Turns, then the turns between two rows, first turn first; the first pair answered
U:
[-22  41  24 -11  -4   4  11   1   3 -40   7  -7   6  -6  10   3  -8  -2
   6   5  12   4 -24  -7  -6  12   4  -2  -7  -8  -1  -2 -19   2   6   4
 -33 -17  18   9  -3  -6  17  22   3 -14  12] => [-18  34  14  -5  -8  12  10 -12  -1 -38  16   3   8 -16  12  -1  -1 -12
   5   6  -3   2 -27   2 -16  17  13  -9 -22   2   2   2  -5  -2  15  -3
 -25 -19  14   3   4  -5  17  32  12 -10   3]
[-15 -30 -14  11   0  15 -28  16 -12 -14  12  14  33 -22   6  -7  -4 -22
   4  -5 -30  -3  12   6 -13 -14   6  -3 -37   9  22  20  20   9  41  -4
 -12  -1 -14   5  20 -17 -29  -9  -4   2  18] => [-28 -13   4  -2  11  -3 -26  34   0 -20   0  -7  33  -1  11   4 -16  -1
   3 -13  -3   6  24 -10  12 -32 -13  19  -8 -11  17   8   2  22  28  15
 -27  -1  -3  14   3 -18 -25 -29 -26   0  30]
[  6   1   0   7  17   4  17  26  13   9 -13  -6  14  13  19   9 -16  46
   9  18  36  26  34 -10  19  22 -28   5  26 -36  21 -37 -23   5   8  23
 -25  29  -5  -3 -10 -18  26  24 -31  23   7] => [ 29 -26 -13  26  -2  29  14   8  -1  22  -3  20   5 -18   2  -4  -1  17
  16  33   8  10  10   9 -20  58  -3 -40 -11 -15  24 -16 -18 -19  20  -8
  -9  33 -22 -10  20 -21  17  50   1  10   1]
J:
[-27 -33  -9 -11 -25   5 -27   4 -11 -35 -29  -1   8  -2   6  -4   3  -7
  -1  11 -18 -16  19  21  18   3 -22   9   3  -7   9  16   2   0  40 -30
  -3  17   1  -5 -31  18 -31 -39 -12   0  20] => [-25 -26  -9 -14 -38   7 -28   2 -13 -45 -30  -1   4  -7   6  -4   2 -11
   0   1 -18 -21   9  27  13  -2 -15  14 -10  -2   9  24   3  -6  32 -27
  -7   9  10  -2 -28  18 -34 -30  -6  -2  23]
[-28  -4 -18  -6   6  15  12   6 -19   0   6  21   4   2  -7  -2  -3  -2
  -6 -30 -16   0   4  22  -2   1   8  10  38  -7 -11 -25  20  10  19  13
   0 -13  -1 -14  11  19 -10   3   7   0  -3] => [-28 -11 -17  -5  13  11  10   8 -23   4   8  22   1   5  -9  -1  -3  -1
  -7 -25 -17   1   5  20   3   9   2   6  41 -11  -7 -25  14  14  18  12
   0  -8  -2 -12   9  17 -15  -4   6  -5   0]
[ -2 -11  -8   0  17  -8   5 -12   9  14  14   3   3  13  -1   3   3   6
 -17  13  15   2  16  -7  17   1 -15  -3  20   0  -6 -20  -6  11   7   4
  10  12  -2 -14  -7   4  27   2 -10   1 -27] => [ -1 -20  -8  -6  15 -18  -2 -10  -4   9  19   1 -12  16 -10   8  -2  -1
 -18  14  10   1   5  -8  24  19 -20  -5  11  -5   1  -8 -22  12  -5   6
   5  11   7  -4 -11   1   6  -6  -7 -18 -13]
Z:
[ 19 -21 -12  -7  -6 -25  46  12   4  -6  34  -6  -2   9  18 -19  10  19
 -12  12  -9   1 -30  31  15 -12 -19  20   7  -7   1 -28  -1  10   2   6
 -11  -4  32   5 -16   5  20  22   0  25 -15] => [ 23 -21   3  -2  -6 -13  54  28  13   7  18  -7   0   6  11 -21  12  28
  -6  18   4   1 -25  24   7 -11 -18   2  26 -15  -7 -34 -12   5   8  -1
 -15   4  20   5  -8   2  30  21  -2  21 -10]
[ -2   2 -10 -18 -37 -25   3  -3   8 -21  -4 -26 -10  -6 -10  26   6  23
  -8   4  -2  -7 -24   2  12   6  -1   2  -3  -7 -21  13 -30   4 -38  10
 -30   4  11   8 -11  17   3   4 -10 -33  17] => [ -5   0 -16 -19 -28 -33   1 -10   8 -19   3 -24  -9   0  -6  27   8  22
 -13   7  -3  -3 -17   1  22   6  -8   9   2  -8 -19   6 -28  11 -36  12
 -26   7  13   5 -18  19   5   1 -15 -29  10]
[-29  -6  -5  24 -15  -1  -5  21   6 -18 -16  26 -10  15   3   0 -10  32
  -1  -8  22  40 -33 -21  10   7  -7  10 -26  -1   9   9  -7   8  15  19
  -3 -13 -15  27 -24   3  34   2  17 -10  -5] => [-30  -7  -6  22 -14  -3  -5  19   5 -19 -15  26 -10  17   5   0  -9  30
  -3  -8  21  41 -33 -21  11   6  -7  12 -26  -1   9   9  -7   9  15  20
  -2 -13 -15  27 -25   4  34   1  16 -10  -6]
[ -5   3   3   5 -12  24   4  20   6   3  -5   2  13  -1   0 -21  -1  10
   0   1  -6  -3   8   8 -19 -21  19 -13 -11   5  -8  -8  11  -8  14  -5
   2   8  -9  -4  -6  -2  -9  10   3  17  18] => [ -8   3  -9   1 -10  12  -2   8  -3  -6  10   3  11   3   7 -18  -1   4
  -6  -4 -18  -2   4  13 -12 -22  18   3 -25  11   0  -5  20  -3  10   3
   6   3   1  -5 -14   3 -17   8   4  19  12]
Then:
Between the rows of a pair lie two turns.
[ -2   2   7   6   1   1  -2  21   3  -8 -13 -16   6   2  14 -13  -9  14
  -8 -18   1  22  18 -10   6 -31   4  10  11  -9  -8 -10  27   9  14  -5
   1   2   4   2  -9 -14   4 -25 -12   6  24] => [  1  -3  13   5  -2   3  -3  30  -2  -8 -16 -18  -1   1   8 -13 -12  13
  -5 -16   0  20   9 -11   2 -20   4   0   8 -13  -6   0  17   4  11  -9
  -4   4   3   8  -6 -18  -7 -29  -9  -7  36]	J Z
[ -1 -15   8  -5  10   9 -10   3 -12   7  -9  -4  12   0  -8   4  -2  12
   2  10 -16   4  10   2 -12  10   0 -21   7 -16  12  -5   4  12  24   4
   3   9 -15 -14   5  10  -2   5 -12 -10  25] => [ -5 -10  -5 -11   9   2 -14  -9 -17  -5   2  -3  15   0   1   6  -2   7
  -5   0 -29   6   8  10  -6   1   3  -2  -8  -8  18  -4  19  16  21  13
   7   0  -5 -16  -3  14 -10   6 -12  -3  19]	J U
[  6  12  17  -3 -33   3   2  -2  19 -11   2   3   2  -9 -14 -28   1 -14
 -12  -1  30  -4  -2  17  -6 -16  25 -19  -4  -1 -37   3 -21 -12  -3  10
  -7 -23  17  -6  14  -3  27  31  22  -1  -3] => [ -3   4  -2  -8  -9 -25  -5 -28  13  -9  28   5   7   9  -2 -24   5 -17
 -26   5  23   3  13  15  25 -15   5   5   1   0 -27 -14 -12  11   0  22
   6 -19  27 -16  -8   3  31  21  10   8 -23]	Z Z
[ 25  12 -11  -3   4  14 -19  11 -11  11  23  -2 -28 -15 -37   1  22 -24
   1   3   9   0   7   6   3  33  -1  -2  10  -1  -3  -2 -42  -6 -19  -2
   0  -2  -8  -1  26   8   3  11  -3 -31 -17] => [ 23   9 -20  -6   7   3 -24   0 -17   5  35  -1 -28 -11 -32   3  22 -28
  -4   1   2   0   8   8  11  32  -6  11   2   2   2  -3 -36  -1 -21   4
   3  -6  -1  -3  19  11   1   9  -3 -29 -22]	Z Z
[-12 -12 -25  -1  -5 -12 -11 -14 -13  -4  -1   3  23  13 -12 -11  16  -5
  -7  -3   1 -18   4  21 -20 -17   1   8  -5  28  -8  -1  37  -8  13   2
  20 -11   6  -9 -15   8  15  10   7  11 -11] => [-14 -16   2  -6   9 -21 -10  14  -6  11 -20 -11  13  31 -25  -4   7  14
  -3  10  30 -14  12  -3  -2  -2 -21  -5  34   0 -13  -8  -4   0   4   2
   4   3   1   4 -21  -1  14 -14 -10 -11  12]	J U
[-26   4   4 -16   1  15  20  -2   1   7  15  -6   2  -7  15   8  -9  35
 -14 -17  11  -1 -14  -7 -10   4  -5   2  27  -2  14   8  13  -2   4  -1
  -2   8 -15  -2   1   1   3  -7   2  22   6] => [-26   2   5 -15  -1  18  20   0  -1   7  13  -7   1  -9  14   8  -9  35
 -13 -16   8  -2 -14  -7 -11   6  -5  -1  24  -3  15  10  12  -5   4  -4
  -4   7 -17   0   2   0  -2  -9   4  21  10]	Z J
[ 17 -37  -1   1  28  11   9   1 -13  18  11   1  -8   4   9   6 -11 -21
  -8  31 -10  20  -9 -18  10  23 -13 -21   3  -9   4  18  -7   2   7  -9
   3  -6   5   0   2   8  -4   3  16 -21  -1] => [ 22 -13  -6  -2   0  21  13  -5  -8  -3   6   0  -8 -11  13   2 -13 -25
  -4   8  -7  13 -25  -3 -11   1  10  -7 -20   9  -2  30   7 -15  -4  -2
  -1 -28  16   0  12  12   3  27  29 -10  -5]	J J
[ 25 -26  21  42   7  23  13  -6  37  35  -6  13 -24  -6  25 -28   4   1
 -16  41   1  -9  16 -19 -29 -10   6 -19  23  27  -2  -4  -5  -3  18 -29
  23   1 -21  11  48 -14  12  18 -15  -4 -10] => [ 29 -34  16  34 -10  18   0  -3  13  14   2  12 -43 -11  16 -24  -4 -13
 -16  30 -21 -14 -10  -9 -35   8  11 -17 -15  33  12  26 -10 -12  -1 -26
  15 -10  -7  28  48 -18 -31  14   0 -27  14]	J Z
[  4  -1   9   9 -21  27   9   2  14   0 -15  -3   3 -26  -1 -12  15 -15
   4 -12  16   7   4   1 -22 -10  17   5   2   5 -12   8  10 -20   5 -16
  -2 -15   3  -4  26  -2  13  16   0  13 -13] => [  3  -7   7   8 -20  30   5   4   7  -4 -12  -1   4 -29   1 -13  14 -18
   4 -14   1   8   2   4 -24  -6  19   3  -9   7  -5  14  19 -19   8 -18
  -2 -17   1  -1  25  -3  -1  11   4  10  -8]	J Z
[ 16 -15  -4 -13 -12  -3  13  -1 -20 -37  10  -9 -23 -17  -6 -23 -17   1
  32  -6 -14  -5   4  33  16  20  -9  -7 -22 -18  18  -6   2  -3   7  22
   2 -13  32  18   0  12 -36  -6   4 -30  15] => [ 14 -21  10  -6  11  -3  22   8  -4  -7  -1 -10 -15  -5 -10 -23 -12  18
  34  15  11   1  28  14  27  24 -26 -24  24 -35   8 -32 -15   9  23  13
   5   8  15   9   0  10  -7 -15 -12 -28   7]	Z Z
[ -5  21 -21   2  20 -20 -31 -14  -4 -18  39  11  -2   0  -8  25 -15 -10
   7  17   1  -3  17   7  51  29 -21 -12 -24   6  31  -4 -12  19 -11  -2
  -1   4  -5 -15  -8   9 -19 -15 -28  14   2] => [ -4  26 -12   6  24 -19 -23 -10  10  -6  28  10   0   4 -10  25 -11  -2
  10  24  24  -1  26  -2  53  26 -26 -20   2   0  20 -15 -24  20  -9  -5
  -2  10 -10 -20  -4   7   3 -13 -33  15  -3]	J Z
[ -8 -19  14   3  18  12  -1  15  12   8 -11  -8 -19  14 -10 -17  -1  13
   3  10  12  -5  -3 -22   6  12  -6  -2  35  -5 -20  -2 -10  -1   2 -11
  -9  17 -12   2  14  -6   0 -31  -1  -4   9] => [ -6 -19   3  -8   1   2 -11   6  -5 -16   1 -10 -34  12 -11 -14  -7   0
   0  -5  -3 -12 -25 -10   4  18   3  13   0   5 -10  21  -9  -8 -18  -1
 -14   2   7  10  11  -4 -24 -25  11 -14  20]	J Z
[ -5  -6  20   0   3   8  10  22   6  19 -12  -4  -3   0 -23  -7  -4  10
   7  18  17  -2   0  -1   3  25  -4 -11  27 -10  -4 -16 -16  -2  -4 -11
 -10  18  -6  -6  -4   2   2  -9  -1 -16   5] => [ -1  12  13  -2 -25  25  11  20   4  -3 -17  -4   0 -18 -17 -14  -7   2
  11  -4   5  -8 -18  18 -22   6  22   0  -6   8  -5  -1   7 -20  -9  -7
 -13  -3   1  -3   5   3  -4  10  14  -3   4]	Z J
[-21  10   3   1  10 -19   6  -4   3   7  22   6 -12   1  -2   7   5  -1
  -5  -3   1   1  -7   5   1   8   2  -1  13   7   2  -8 -21   8 -15   2
  13   8   9  -4  -2   3  16  16  16  -6 -19] => [-15  14  11   3  -3  -8   9   7   5   3  12   5 -15  -8  -7   5   2  -2
   0  -9   3  -2 -16   9 -13   8  12  -9   6   8   0   2 -22  -4 -18  -1
   7   3   6   1   6   1  11  22  23 -10 -11]	Z Z
[-38  10  13  12  -6   4  10  20  30   4   2  -8 -13 -21   6  10  -6   1
   1 -30 -23   6 -19  26  -7 -30  -2  19 -44  -1 -12  15  23   3 -21   0
   4  17  20   0   6  21 -20  20  -8   7  25] => [-30  -8  29  12   3  -9   7  29  27  24  -4  -9 -32  -7 -13  16  -5   4
   3  -8   0   4 -21  10   6   5 -20  -7 -18 -18 -13  13 -22   6 -30  -9
  -2  34  16   4   8  15 -17   8 -11 -24  39]	Z U
[  3  26  14  -6 -17   9   0  21  11 -17 -21 -14 -11  -1  -6   3  -9  10
   3 -23  13   0 -10   8  -9 -22  11  14  -8  -7  -8   8 -10  -9 -15  13
 -24 -13   8  11   2   4  -3   2  -3  -3  15] => [ -1   7 -21  -3   0 -12 -10 -23  -4 -15  19   3  -5   4   8   3   4  -9
 -13 -15 -18   0  -3  20   6 -11   4  32 -30   8   7  -1  16   6  -6  15
   3 -11  14  -5 -11  13  -3   5   0  10 -16]	U Z
